[116 124 160 140 204 163 159 110  94 106 137 176 124 122 137  89 146 128
 150 138 165 166 129  78 137 119  79 150 142 113  99 119  68 121 123 127
 129 150 164 169  88 114 110 108 139 132 136 102 172 105]  Q_680
[150 149 154 112 104 105 124 162  92 163  75 128 142 157  79 110  61 165
  58  81  99 105  79  93 151 145 123 112 111 109 138  88 128 147  68 128
  65 113 155 130 135 102 158  95  83 117 213 110 159 170]  Q_4
[113 121 157 141 176 164 167 100 100 115 132 172 122 116 140  89 142 136
 156 136 164 166 129  92 139 116  84 143 135 103  98 125  75 111 132 127
 126 157 160 169  92 108 109 108 137 133 134 107 163 113]  Q_491
[150 149 154 141 175 105 124 162  92 163  75 128 164 157  79 110  61 165
 156 136 164 165  79  99 151 145 123 112 112 109 138  88 128 147  68 128
  65 113 155 130 135 102 158 108 137 134 134 107 159 176]  Q_576
[113 121 157 141 207 164 167 100 100 115 132 172 123 116 140  89 142 136
 156 136 164 105  80  92 139 116  84 143 135 103  98 125  75 111 132 127
 126 157 160 169  92 108 109 108 137 133 134 107 163 113]  Q_701
find: [113 121 157 141 176 164 167 100 100 115 132 172 122 116 140  89 142 136
 156 136 164 166 129  92 139 116  84 143 135 103  98 125  75 111 132 127
 126 157 160 169  92 108 109 108 137 133 134 107 163 113] -> Q_491
rest: [141 176] -> [164 167 100 100 115 132 172 122 116 140  89 142 136 156 136 164 166 129
  92 139 116  84 143 135 103  98 125  75 111 132 127 126 157 160 169  92
 108 109 108 137 133 134 107 163 113]
rest: [150 138 165 166] -> [129  78 137 119  79 150 142 113  99 119  68 121 123 127 129 150 164 169
  88 114 110 108 139 132 136 102 172 105]
rest: [112 112] -> [109 138  88 128 147  68 128  65 113 155 130 135 102 158 108 137 134 134
 107 159 176]
rest: [ 61 165 156 136] -> [164 165  79  99 151 145 123 112 112 109 138  88 128 147  68 128  65 113
 155 130 135 102 158 108 137 134 134 107 159 176]
rest: [156 136 164 105] -> [ 80  92 139 116  84 143 135 103  98 125  75 111 132 127 126 157 160 169
  92 108 109 108 137 133 134 107 163 113]
rest: [105  79] -> [ 93 151 145 123 112 111 109 138  88 128 147  68 128  65 113 155 130 135
 102 158  95  83 117 213 110 159 170]

[ 87 167 105 117 192 141] -> Q_61
[188 167 105 116 192  30] -> Q_336
[190 156 109 159 154  65] -> Q_647
[188 167 105 116 143  30] -> Q_893
[190 156 109 128 144  39] -> Q_29
rest: [167 105 116 192] -> [30]
rest: [156 109 159 154] -> [65]

[141 130 111 119 156 117 129 117 158 100 134] = Q_966
[127 129 129 131 141 129 128 116 113  99 127] = Q_458
[120 118 179 182 164 130  46  60 154  88  70] = Q_932
[130 108 137 141 149 128 120 106 147 130 138] = Q_604
[131 130 148 134 165 112  77 101 154  95 122] = Q_331
[133 127 121 124 133 128 121 123 130 129 127] = Q_895
[133 124 135 128 149 129 114 106 148  98 118] = Q_293
[133 124 135 128 149 129 114 117 147 131  98] = Q_687
[141 130 111 119 156 117 123 117 158 100 134] = Q_226
[125 119 152 156 175 139  89 106 162  87 142] = Q_311
rest: [147 131] -> [98]
rest: [127 121 124 133 128] -> [121 123 130 129 127]
rest: [128 121] -> [123 130 129 127]

[187 212 176  46 215  93  85 132] = Q_252
[202  96  88  46 215  92 152  92] = Q_147
[111 208  52 213  73  75 192 109] = Q_218
[111 212 176 221 162  75 192 115] = Q_82
rest: [212 176  46 215] -> [ 93  85 132]
rest: [ 46 215  92] -> [152  92]

[130 126 127 135] : Q_340
[142 126 128 135] : Q_154
[130 126 127 134] : Q_992
rest: [126 128] -> [135]
rest: [142 126] -> [128 135]

[158 115 150 130 108  95 156  86  73  60 165 129 140 165 117  85  89 155
 194 143  80 159 145  81  79  93 184  66 130 122  94 100 154 167  99  73
 105 174 154 109 119]  Q_826
[117 128 132 125 101  97 154  97  90  82 177 120 133 144 117  99 117 149
 161 134 101 135 128 107 117 114 173  88 127 124 111  99 137 141 102  99
 147 173 148 119 105]  Q_679
[141  99 155 151 109 147 165 139  99 120  91 139  69 136 119  89 117 189
 122 136 128  96  97 156 160 111 142 108 121 111 136 112 136 135 181 110
  96  92 144 121 124]  Q_924
[133 112  72 165 125 124 113 156 105 134 167 154  64 159 155 136 154 116
 106 177 125 232 103 138 141  82 156  71  61  97 116 103  60 128 119 127
 108 103  98 155 105]  Q_678
[162 153 122 134 125 175 156  72 152  80 111 156 138  96 122  85  82  89
 144 102 110 151 135 128 155 134 116 127 131 166 108 120 159 182 142  85
 149 127 153 166 184]  Q_668
[177 102 136 151 127  83  91 146  99 128 164 130 137 120 118  97 110  91
 194 144  80 159 145 118 129 126 123 134  82  87 118 112 140 186 153 162
  98 101 133 139 170]  Q_577
[140 159 143 161 182 159 128  85 139  99  76 116 137 110 133  89 133 121
 141 136 130 144 141  95 139 144 106 132 126 136 141  80 144 128 109 110
 129 129 130 141  98]  Q_424
[142 111 134 138 101 160 146 134 114 118  68 139  66 139 144  92 136 187
 125 155 138  99 102 140 168 131 159 116 127  92 153 113 137 143 182  94
 102 100 130 141 122]  Q_449
[ 59 146 106 119  89 100 151 115 112 116 195 107 124 113 117 117 157 141
 116 119 131 103 105 142 170 134 117 127 123 126 135  99 111 104 107 138
 206 172 138 131  87]  Q_338
rest: [194 143  80 159 145] -> [ 81  79  93 184  66 130 122  94 100 154 167  99  73 105 174 154 109 119]
rest: [134 116 127] -> [131 166 108 120 159 182 142  85 149 127 153 166 184]

[162 218  56  83  64 114 187 139] -> Q_442
[104 162  95  83 124 113 187 120] -> Q_104
[208 162 107  83 104 113 187 139] -> Q_744
[163 162 173  83  64 171 187 139] -> Q_714
[162 199  55  83  47 188 186 139] -> Q_648
[162 162 173  84 119  81 209 139] -> Q_535
[104 162  95  83 124 113 187  66] -> Q_948
rest: [162 162 173] -> [ 84 119  81 209 139]
rest: [ 84 119  81] -> [209 139]
rest: [114 187] -> [139]
rest: [56 83 64] -> [114 187 139]
rest: [173  83  64 171 187] -> [139]
rest: [ 83 104 113] -> [187 139]

